In the rows, 128 means zero.
The same turns and mirrors carry the whole set onto itself and the rows of a family onto each other. Which other rows belong to the same family as each row named below? List them in the order they appear above.
These 40 rows form 8 families of 5 rows each.
j39: [ 91 134 107 122 132 131 138 135 112 108 149]
j767: [100 162 129 109 127 130 124 140 119 120 105]
j333: [115 137 133 111 119 120  95 102 113 117 100]
j563: [130 146 127 100 130 139  97 108 130 107 107]
j896: [109 108  91 151 106 137 125 128 146 132 119]
j773: [ 99 122  90 122 122 133 136 128 109 106 150]
j938: [117 139 127 105 115 123  93 101 116 117  98]
j426: [ 95 164 122 104 109 132 119 129 122 134 102]
j466: [122 117 127 100 104 150  98 125 155  95 111]
j115: [116 134 132 106 122 128  88 103 136 109 101]
j549: [ 85 158 117 106 126 122 126 127 114 131 113]
j447: [100 137 131  91 122 136 124 147 115 138 120]
j133: [101  99 103 144 102 137 114 110 140 120 146]
j777: [ 96 112 100 138  85 126 111 117 160 113 127]
j23: [105 161 115 112 117 136 132 148 111 125 109]
j607: [122 105 119 120 100 155 102 120 166 104 122]
j582: [103 128 113 109 124 144 142 138 103 106 145]
j504: [101 158 116 121 120 141 135 151 118 123 108]
j302: [122 112 112 117 117 172 115 132 161 123 120]
j325: [101 118  98 132 119 130 132 133 120  93 153]
j20: [118 107 110 121  93 163 116 125 159 109 109]
j778: [ 99 122  90 122 127 132 139 120 114 102 151]
j43: [103 117 109 109 147 147 134 126 112 118 145]
j799: [ 92 108 105 143  95 128 130 121 151 119 142]
j171: [120 110 121 121  98 150 109 115 162 115  96]
j870: [129 133 120 103 118 132  93  90 129 105 111]
j647: [114 144 118  89 119 119  95 103 143 132 114]
j322: [101 116 110 144 104 117 131 108 142 144 133]
j415: [ 98 117 103 131  81 128 124 115 157 127 134]
j729: [ 90 152 119 119 117 130 132 154 115 116 113]
j511: [121 108 125 100 103 163  96 122 148 105 116]
j480: [ 93 114 100 147  93 127 122 112 129 126 144]
j102: [127 110 118 104  98 160  97 120 150 105 113]
j129: [108 146 132 105 120 115  90 113 116 109 108]
j382: [108 110 113 134 128 129 127 132 101 126 144]
j924: [135 115  98 106 118 147 112 112 162 107 114]
j47: [121 121 122 106 134 124 102  86 132 120 112]
j991: [100 112  98 133  80 131 123 117 150 123 134]
j721: [ 99 122 111 119 117 139 150 146 119 116 151]
j406: [107 156 130 112 117 137 128 136 137 149 109]

The rest of the family of j20: j426, j582, j870, j480
The rest of the family of j549: j563, j133, j171, j721
The rest of the family of j115: j39, j767, j607, j799
The rest of the family of j773: j938, j23, j102, j991
The rest of the family of j466: j777, j325, j729, j129

The same turns and mirrors carry the whole set onto itself and the rows of a family onto each other. Which other rows belong to the same family as each row named below? List them in the order they appear above.
These 28 rows form 7 families of 4 rows each.
j887: [118 127 117  92 135 113 110 146 125 115 135 129 113 134  99 126 145 125
 132]
j596: [110 122 121  85 124 113 105 137 123 124 131 131 105 134 107 124 146 111
 131]
j78: [117 116 120  94 126 114 115 149 117 126 128 132 106 140 103 119 145 114
 135]
j646: [129 112  93 130 137 136  92 136 145 151 164 124  91 141 153 101 146 124
 135]
j508: [130 101  87 132 111 141 119  90 180 171 141 139 120 145 132 109 122 157
 114]
j268: [126 111  82 126 144 129  98 141 148 142 160 111  89 127 139  96 146 133
 131]
j338: [122  96 107 103 122 121 139  89 150 131 124 158 127 154 104 144 130 140
 106]
j630: [139 106  79 128 119 127 103 146 140 145 148 112  77 123 129 101 134 124
 129]
j299: [115  98 125 100 114 125 137  93 143 147 122 156 128 151  96 140 126 143
 113]
j143: [126  85  85 135 108 147 117  91 175 164 140 130 110 142 132 108 133 158
 112]
j892: [128 111  86 118 123 132  92 139 149 147 150 110  80 131 142  89 148 127
 128]
j825: [114 131 123 103 135 125  97 149 129 124 135 143 108 143 108 130 147 120
 135]
j342: [119 131 111  84 130 109 110 148 125 123 136 132 113 136 115 123 136 116
 138]
j808: [123 113  80 120 129 130  96 134 143 141 152 104  77 136 141  99 145 135
 128]
j629: [118 102 125  89 110 128 128  88 151 141 124 158 132 145 103 139 130 142
 108]
j290: [152  96  79 133 115 143 123  96 169 153 139 137  99 145 130 111 127 161
 102]
j978: [133  87  89 125 118 145 125  93 172 167 147 140 100 146 136 111 125 164
 107]
j14: [120 121 115  82 128 117 109 138 113 116 132 133 105 132 110 128 142 119
 131]
j588: [125 123  77 122 131 126  96 139 156 152 154 112  86 135 144  97 134 136
 133]
j127: [134 106  83 120 131 134 104 147 146 147 152 117  78 135 142  91 144 136
 130]
j347: [121 108 132  99 100 130 122 109 153 143 129 154 132 155  99 150 125 151
 119]
j255: [108 106 107  98 127 104 119 139 122 121 131 133 106 133 103 135 137 104
 132]
j206: [135  87  90 133 117 141 123  89 169 169 156 128 116 137 135 110 125 158
 112]
j122: [128 101 123  99 108 124 135  95 147 142 131 146 142 145  94 141 125 151
 114]
j614: [123  93 120  98 107 134 131  95 145 138 121 160 139 138 100 137 128 142
 113]
j730: [136  90 100 126 101 142 118  96 168 170 159 134 116 154 145 122 125 156
 118]
j463: [125 110 120  95 112 123 131 101 147 142 123 161 148 144 103 136 124 138
 119]
j491: [135  91  92 122 108 147 115  90 178 164 144 137 107 141 139 106 133 159
 106]

The rest of the family of j588: j508, j342, j463
The rest of the family of j206: j887, j268, j122
The rest of the family of j630: j338, j290, j255
The rest of the family of j78: j299, j978, j127
The rest of the family of j892: j596, j629, j491
The rest of the family of j347: j646, j825, j730

